In the rows, zero is written as 128.
Each named turn below is shown by a few rows before and after it. Which turns, in which order, take the first row of each later pair to the second? The first pair is answered.
gofan:
[144 129 137 142 126 102 112 144 115 142 150  95 129 164 114 108 176 119
 146  89 119  96 134 119 103 133 140  66 110 145 118  59 158 108 126 118
 193 123 152 178 139 139 114 150 115 146 155] => [151 111 129 152 132  93 119 155 120 135 151  92 128 148 124  96 175 118
 130  96 124 110 120 103 107 143 148  81 105 142 112  54 160  84 123 106
 196 135 142 182 150 125 130 142 138 142 123]
[ 78 170 151 134  83  96 128 133 169 151 203  36 155 206 124 129 152 131
 110 102 180 139  70 168 148  73 113 102 147 195 125 160 119 152 141  80
 126 131 170 139  60 103 127  99  87 111 105] => [ 84 142 144 149  93  87 139 144 178 140 199  36 157 184 141 117 151 129
  91 112 188 156  55 147 158  89 125 127 146 191 119 151 116 120 137  64
 125 150 153 146  76  85 145  91 120 104  59]
[127 142 158  88 139 165 118 119 154 127 107 121 124 183 137 128 113 132
 149 153 113 144 147 160 125  96 124 106 111 104 152 154 117 170 132 145
 128 123 133  98 116 136 118 112 127 120 174] => [136 133 164  95 119 160 130 121 166 110 110  92 122 181 136 119 138 160
 128 146 105 140 135 145 137  93 110 124 107 124 142 142 129 167 114 110
 150 129 143  99 115 141  99 102 133 125 164]
bobik:
[136 116 139 158 135 115  96 118 121 117 112 136 115 127 144 116 148 132
 124 128 123 149 127 113 132 151 128 120 133 138 128 128 125 108 124 100
 143 128 114 101 139 103 143 149 148 125  80] => [137 121 131 164 147 106 106 134 111 129 118 146 114 118 151 133 131 121
 115 126 125 147 123 114 121 152 139 117 134 129 128 121 123 109 131 120
 125 130 107 115 147  97 160 150 143 126  84]
[131 131 134 152 125 114 133 149 125 120 137 121 135 118 134 127 137 123
 113 122 146 159 105 101 133 135 119 140 137 135  94 115 127  93 111 105
 141 135 109 134 114 118 137 110 156 140  78] => [135 136 132 154 134 111 141 158 122 129 138 123 138 112 137 138 127 116
 100 122 145 156 103 107 128 135 124 139 129 133  97 115 126 101 115 115
 134 134 105 139 119 120 144 111 152 135  80]
[121  84 163 177 110 124  86 123 136  99 115 105 160  68 116 143 108 105
 127 113 116 131 111 108 128 112 124 105 112 149 109 142 134 126 158 100
 138 129 117 149 157 115 164 120 149  94 132] => [119  83 165 178 111 123  85 119 136  98 117 107 157  69 114 145 106 106
 128 112 118 131 110 105 129 110 125 104 114 147 108 144 135 126 158 103
 136 133 117 149 158 115 164 118 151  91 130]
[121 119 139 160 116 109 141 121 144 135 121 113 123 113 134  63 145 100
 108 131 129 146 118  90 124 150 123 129 127 119  79 140 122 120 121 112
 119 138 112 138 155 120 126 129 185 152 100] => [119 122 129 164 129 108 146 135 135 141 124 120 123 111 141  79 133  92
 101 127 134 143 114  91 115 155 133 126 128 118  83 134 120 121 122 128
 104 142 106 149 160 117 137 132 181 152 101]
nusa:
[121 112 129 139 163 131 131  82 150 149  74 156 127 127 173 108 131 145
 159 161  98 135  96 120 136 149 138 132 146  96 134 113 102  78 160 109
 108 151 106  91 117 110 112 150 176 127 108] => [125 152 138 146 162 104 147 117 136 189 111 121 125 124 174 152 142 135
  99 141 105 139  65 137 120 112 143 115 162 128 128 133 108  89 158 113
 100 126 106 126 101 115 140 169 160 143  83]
[120 128  98 133 128 143 141 155 126 156 145 126 144 136 143 165  95 157
 101  81 122 112 115 139  79 125 153 134 102 127 159 101 143 174 127 157
 113 128 129  88 127 160 125 120  81 130 183] => [113 102 100 120 134 166 119 119 138 138 119 161 145 140 145 125  85 147
 151 105 122 126 145 140  99 146 160 143  96  95 162 111 130 159 140 154
 112 143 116  52 132 148 119 118 105 113 184]
[141 111 126 154 160 115 149 154 102 123 137 121 138 101 151 152 136 119
 107 122 136 119 108  95 127 140 137 114 113 142 120  94 128 113  91 134
 110 139 134 172 132 118 133 116 143 132 129] => [135  91 124 146 161 130 134 133 110 106 118 144 140  98 153 120 132 121
 140 137 136 122 129  90 141 159 139 120 104 122 123  92 120 104  95 136
 113 149 129 146 140 111 127 112 159 121 134]
[124 179 117  97  81 128 126 119 189 150 117 131 153 129 108 112 159 135
 154 177 156 135 146 125 150 155 125 110  77 115 111 191 156 128 166  88
 165 148 173 109 116 123 112 121 154 128 107] => [128 201 119 102  77 110 140 138 184 168 138 110 152 129 109 140 162 134
 120 162 158 134 128 129 138 136 123 105  85 132 109 192 160 135 161  90
 162 135 178 130 110 128 120 128 141 140 100]
Biri:
[142 100 113 115 124 142 127 135 132 107 109 157 140 126 123 122 109 141
 141 123 125 125 149 122 133 139 128 141 101 111 129 101 118 138 116 122
 132 139 140 120 158 126  88 100 146 123 162] => [147  95 111 127 129 130 137 149 135 107 114 146 140 112 134 121 116 139
 114 123 131 137 132 109 133 139 133 151 102 119 121 100 119 124 109 108
 132 147 135 132 163 120 105  99 165 127 126]
[145 143 133 120 158 100 156 140 127 120 119 156 114 129 147 143  89 136
 117 122 100 132 141 138 121 144 126 127 108 118 136 115 118 147 154 162
 116 136 142 143 185 102 129 120 136 140 152] => [147 140 132 122 153  96 160 143 129 116 117 151 113 126 149 143  89 138
 114 120  99 130 139 135 124 142 123 129 106 120 133 113 120 148 152 157
 117 138 143 142 186 101 128 118 136 140 149]
[133 156 157 116 104 139 101 106 128 150 145  93 114 161  98  72 189 143
 147 135 134 142 115 149 137  93 112 108 173 129  96 179 137 123 123  79
 175 100 129 113  95 123 111 165 141 129  84] => [135 157 160 112  99 142 102 104 128 144 142  93 114 162  94  73 188 146
 150 132 131 137 115 149 137  97 109 109 168 127  97 180 136 124 126  77
 176  98 134 113  95 127 106 162 137 129  91]
Then:
Between the rows of a pair lie 2 to 3 turns.
[129 120 152 149 152 118  93 106 103 122 121 158 112 123 128 114 124 119
 174 153 138 121 128 115 135 156 140 127 144 127 158 128 114 104 101 137
 128 125 130 110 120 139 156 117 155 124 115] => [130 157 151 144 141 112 102 119  91 139 140 138 108 138 120 153 126 125
 157 127 129  97 122 133 118 130 129 110 149 146 159 128 122 140  99 151
 127 107 151 128 106 163 142 124 116 140 154] -> nusa, Biri, nusa
[177  73 125 146 130 140 118 149 119 114 173 158 133 131 146 157 131 150
 110 123 112 131  98  71  87 146 143 165 132 101  95 135 143 151  94 170
 104 126 115 139 105 107 134 121 167 132 127] => [172  77 132 143 137 142 107 139 118 122 172 165 133 131 147 146 130 139
 113 134 117 140 101  83  93 143 151 163 137  92  94 150 139 145 102 173
 103 124 103 133 101 102 145 132 178 128 110] -> nusa, nusa
[138  87  95 150 149 125 140 141 126 110 113 160 135  91 154 119  94  98
 130 114 128 160 126 110 123 181 162 145 125 100 134 108 127 107 139 155
  87 164 107 128 189  96 170 123 158 120 107] => [128 101  94 125 133 152 127 111 128 102 100 173 134 122 139 114  89 109
 174 112 111 136 163 126 123 181 144 128 117  90 149 107 122 144 155 173
  93 158 126 104 184 115 128 120 127 116 172] -> Biri, Biri
[123 168 142 123 137 119 136 113 109 142 122 114 138 124 127 146 102  91
  92 128  92 130 152 152 107 107 135 127 134 106 133 152  99 168 149 178
  85  97 108 112 114 137 132 147 133 141 148] => [136 147 157 117 102 122 131  90 139 107 116  76 137 132 116  99 141 126
  83 133  83 136 147 132 136  96 106 148 129 128 115 160 111 151 133 109
 130 103 125  87 105 139  95 136 156 141 128] -> bobik, gofan
[140  91 118 113 139 138  69  98 111 123  89 160 115 142 117 106 126 111
 179 146 114 161 198 162 165 148 131 136 106 122 149 112 120 122 103 131
  95 160  89 140 141 108 141 124 171 135 102] => [160 115  94 127 144 111 120 156  93 139 110 129 119 132 128 187 113 124
 107 102  95 129 170 155 132 138 121 135  89 150 155  80 138 162 102 148
  81 158 100 190 165 129 135 109 130 150 140] -> bobik, nusa, nusa
[106 160 139 176 188 120 145 182 126 138 175 140 124 143 146 183  79  54
  98 110 160 131  88 136  98 113 191 124 156 129 155 149 126 158 108 188
 117 118 134 181  93 125 172 121 122 148 149] => [ 88 124 150 143 176 173  98 102 149  93 120 187 126 168 133  95  78  58
 204 152 150 137 149 144 131 145 180 127 143  85 162 160 109 152 130 180
 138 137 136 106  93 121 129 116 142 122 183] -> gofan, nusa, nusa
[121 108 125 151 129 125 148 146 103 120 129 134 112 118 114 153 125 130
 143  93 128 103 113 106 116 155 136 126 118 141 132  87 150 139 111 156
 113 133 135 152 139 133 123 111 104 147 169] => [109 100 133 134 134 148 121 114 108 114 115 163 111 128 109 120 114 116
 182 120 133 116 137 115 129 163 145 121 122 113 140 103 134 129 128 167
 107 137 126 123 137 124 127 118 118 134 170] -> Biri, nusa, gofan
[141 126 132 113 108 142 127 105 148 107 106 130 132 137 114 122 127 161
 134 134 104 113 149 128 137 129 105 135 117 127 140 129 127 138 149 112
 138 143 148 110 143 143  88 102 107 128 161] => [148 147 145 128 118 113 138 137 146 142 136 105 136 122 125 139 136 144
  71 134 121 139 113 140 129  96 120 129 136 143 130 160 127 117 146 104
 134 129 132 139 131 129 132 123 127 132  90] -> gofan, nusa, nusa
[121  89 144 142 120 132  82 132 129 121  87 159 126 123 134  93 109 107
 167 115 160 159 146 112 117 165 162 155 164 134 117 132 127  85 138  94
 124 162  88 138 105 100 132 127 186 129  55] => [143 120 121 154 133 104 130 196 109 150 112 133 131 107 150 176  85 107
  90  78 152 136 120 116  81 147 166 150 149 153 128 113 139 121 143 116
 104 159  95 192 127 119 142 119 146 139  87] -> bobik, nusa
[111  99 134 125 136 130 133 120 136  87 115 128 117 134 132  92 128 149
 149 133 132 108 121 103 140 141 116 145 122 120 109 120 125 111 125 109
 137 152 125 122 146 117 109 112 147 115 120] => [111 139 140 136 150 106 144 150 121 135 147 114 116 124 141 136 127 125
  95 126 143 119  95 123 120 113 133 126 138 132 108 144 126 116 128 129
 122 131 112 155 131 115 149 138 141 127  85] -> nusa, nusa, gofan
[119 149 144 139 162 122  90 131 124 148 106 146 132 150 155 142 114 121
 106 135 126 121 144 158 128 136 140 132 110 128 177 123 154  89 154 151
 118 128 126 110 132 119 141 148 137  99 128] => [120 155 150 135 140 128  80 116 130 135 108 129 125 166 136 136 135 140
 120 129 114 105 145 155 132 127 117 124 109 143 173 116 163 103 141 133
 139 118 151 103 119 136 109 149 119 105 158] -> gofan, nusa, bobik
[138  66 148 132 120 141  85 115 113  99 119 141 145 104 120 108 184 154
 117 113 148 112 145  93 131 127  85 177 156 155 102 136 129 129 119  75
 194 123 133 136 107 165 112 146 135 126  96] => [128  61 127 144 165 127  99 146  94 121 118 185 152  77 148 139 137 114
 102 120 168 127 140  97 112 149 127 179 154 129 115 135 115 113 129 126
 146 135  98 163 130 140 173 156 150 119  68] -> gofan, bobik
[113 100  93 137 116 104 114  84 106 100  92 174 158 136 137 104 106 124
 163 137 116 154 147 122 146 187 124 139 147  77 111  88 109 112 116 131
 102 108 161 104 137  96 129 120 187 134 106] => [119 167  97 139 102  78 133 122  80 140 131 124 153 154 119 184 117 133
 111  90 111 123 118 142 111 138 106 109 159 123 112  85 129 165 106 149
 102  72 187 149 114 131 118 133 118 161 149] -> nusa, gofan, nusa
[125 144 143 124 105 137 137  95 128 133 112 133 123 152 100 180 146 134
 169 145 170 116 127 171 115 114 107  90 137 141 124  88 135 127 113 122
 140 147 184 117  75 154 101 121  94 157 152] => [129 100 140 133 118 140 131  85 150 110  95 146 125 129 114 129 147 127
 172 173 177 146 127 145 141 134 123 116 133 123 114  94 128  75 116  91
 147 172 157 101  92 123 119 114 154 139  84] -> gofan, nusa, gofan
